(in the rows, 128 means zero)
Each named move below is a turn or a mirror, shown by a few rows before and after it. Which moves, in which order, take the first row of each later pair to the second? The first pair is answered.
move k739:
[ 57 104 143 118 137 120 171 108 187 138 125] |-> [ 92  93 158  75 116 125 162  81 144 102  90]
[129 110  93 151  87 106 144 121  88  96 112] |-> [108 118  82 180 105 106 150 140 119 120 135]
[181 146 159  79  95 139  73 130  73 117 110] |-> [114 172 130 160 135 130  91 184 160 185 180]
[129 133 128 122 114 146 134 117 135 122 123] |-> [120 134 127 129 120 145 137 122 143 130 129]
move k462:
[117 136 111 145 124 133 125 127 133 121 134] |-> [126 140 117 126 121 134 117 119 113 125 139]
[126 117 159 105 127 124 134 135 148  56  82] |-> [ 92 155 147 135 156 115 111 172 160 150 172]
[108 105 107 138 139 113 102 137 123 126 170] |-> [125  91 116 114 123 117 105 120 105  93 138]
[108  92 135 153 124 114 138 117 124 113 152] |-> [114  98 142 138 123 116 127 114 105 123 161]
move k652:
[ 85 122 140 110 100 123 163 109 145 107  98] |-> [133 136 131 150 106 134 133 135 143  74  84]
[159 138 122 152 136 124 108 150 119 101 117] |-> [134 151 122 144 144 118 105 150 119 147 156]
[ 99 109 129  73 101 118 160  95 124 122 116] |-> [153 113 120 113 102 127 135 117 121  70  81]
[175 128 135 149 129 119  95 136 127 113 145] |-> [144 132 138 132 133 114 102 131 127 153 177]
move k792:
[104 165 124 137 121 148 110 169 150 149 153] |-> [122 163 121 150 121 153 104 177 153 122 134]
[174 125 141 104 111 133 103 113  77  84  97] |-> [150 113 147  82 104 129 124  96  82  89  94]
[111 119 135 134 110 118 128 124 146 127 135] |-> [112 126 133 137 112 119 124 127 145 135 144]
Now pairs of rows:
(two moves a pair)
[147 133 117 159 127 138 115 145 123  88 104] |-> [112 147 114 163 141 132 116 154 133 143 153] => k739, k652
[114 141 137 112 125 135 122 138 129 174 153] |-> [138 116 138 108 111 142 138 123 132 101  89] => k652, k652
[112 130 109 154 144 129 148 137 168 125 119] |-> [165 142 112 150 142 138 109 142 126 107 111] => k739, k652
[155 143 144 115 145 128 100 132  94 150 154] |-> [115 126 148  87 136 119 130 110 109 162 152] => k739, k652
[ 97 113 114 138 126 122 157 111 128 117 142] |-> [127 122 106 166 132 126 137 131 126 101 133] => k652, k652
[138 140 125 129 149 143  90 138 124 158 123] |-> [121 127 136  99 141 138 105 119 119 164 119] => k652, k739
[168 144  82 156 129 137 105 163 156 114 139] |-> [178 133  84 144 122 139 111 152 152  90 115] => k462, k462
[111 132 103 219 158 126 143 177 205 103 124] |-> [152 103 121 165 125 130 150 134 164  34  50] => k462, k462
[148 117 120 122 127 143 115 124 137  80  80] |-> [ 83 117 114 131 140 133 145 124 182 129 117] => k792, k739
[143 189 142 132 120 149 112 131 127 146 127] |-> [123 163 144 118 107 146 147 110 148 114  89] => k652, k462
[134 141 150 121 115 144 108 130 105 103 109] |-> [129 146 139 153 123 143 113 143 132  97 108] => k652, k462
[146 143 124 143 133 131 112 132 120 124 126] |-> [131 137 119 152 134 132 125 133 140 120 121] => k792, k739
[ 92  97 142 113 109 125 199 102 172  63  74] |-> [ 50 116 154  67 118 114 188  93 141 160 151] => k792, k462
[ 80 138 122 101 131  96 158  88 137 154 111] |-> [117 150 130  81 126 101 122  87  88 156 116] => k792, k739
[151 145 131 137 132 135  92 153 109 152 161] |-> [120  97 139 112 110 132 152 117 141  96  93] => k652, k462
[126 139 119 112 142 157  92 128  97 153 106] |-> [119 139 104 151 152 161 104 144 133 139 103] => k462, k652
[123 127 127 117 119 134 129 117 110 134 139] |-> [138 127 126 127 118 135 124 123 110 116 125] => k652, k652
[108 168 147 142 126 119 126 146 103 145 134] |-> [128 160 144 155 122 123 125 148 109 105 101] => k792, k792
[ 95 107 148  69 128 111 143  90 121 149 122] |-> [102 139 133 120 153 111 113 130 135 190 173] => k739, k792
[ 43  95 140  94  82 140 190  86 154 146 137] |-> [ 56 127 141  89  94 138 150 103 119 201 191] => k739, k792
[117 151 141 134 131 133 123 109 155 124 125] |-> [134 153 141 134 129 136 113 111 144 115 119] => k739, k652
[157 112 117 115 139 131 126 123 116 109 109] |-> [132 111 123  92 135 127 139 112 116 136 125] => k792, k792
[ 85 130 155  33 119 121 129  97  75 199 165] |-> [208 122 137 103 114 147  94 127  73  53  58] => k652, k652
[116 117 121 143 121 131 156 118 152 109 108] |-> [107 120 133 102 114 126 151 101 122 140 127] => k462, k652
[ 89 138 115 151 136 126 155 149 156 119 145] |-> [ 97 150 130 114 131 126 131 137 108 153 171] => k462, k739
[ 88 117 110 178 148 133 174 154 212 133 116] |-> [205 139 118 173 136 148  93 163 122  84  87] => k739, k652
[138 119 129 169 147 136 106 139 139 125 144] |-> [ 96 101 143 122 134 129 142 108 142 139 141] => k652, k652
[ 97 132 140  80 108 119 135  90  88 165 140] |-> [ 76 140 130 118 121 116 141 112 120 190 164] => k462, k462
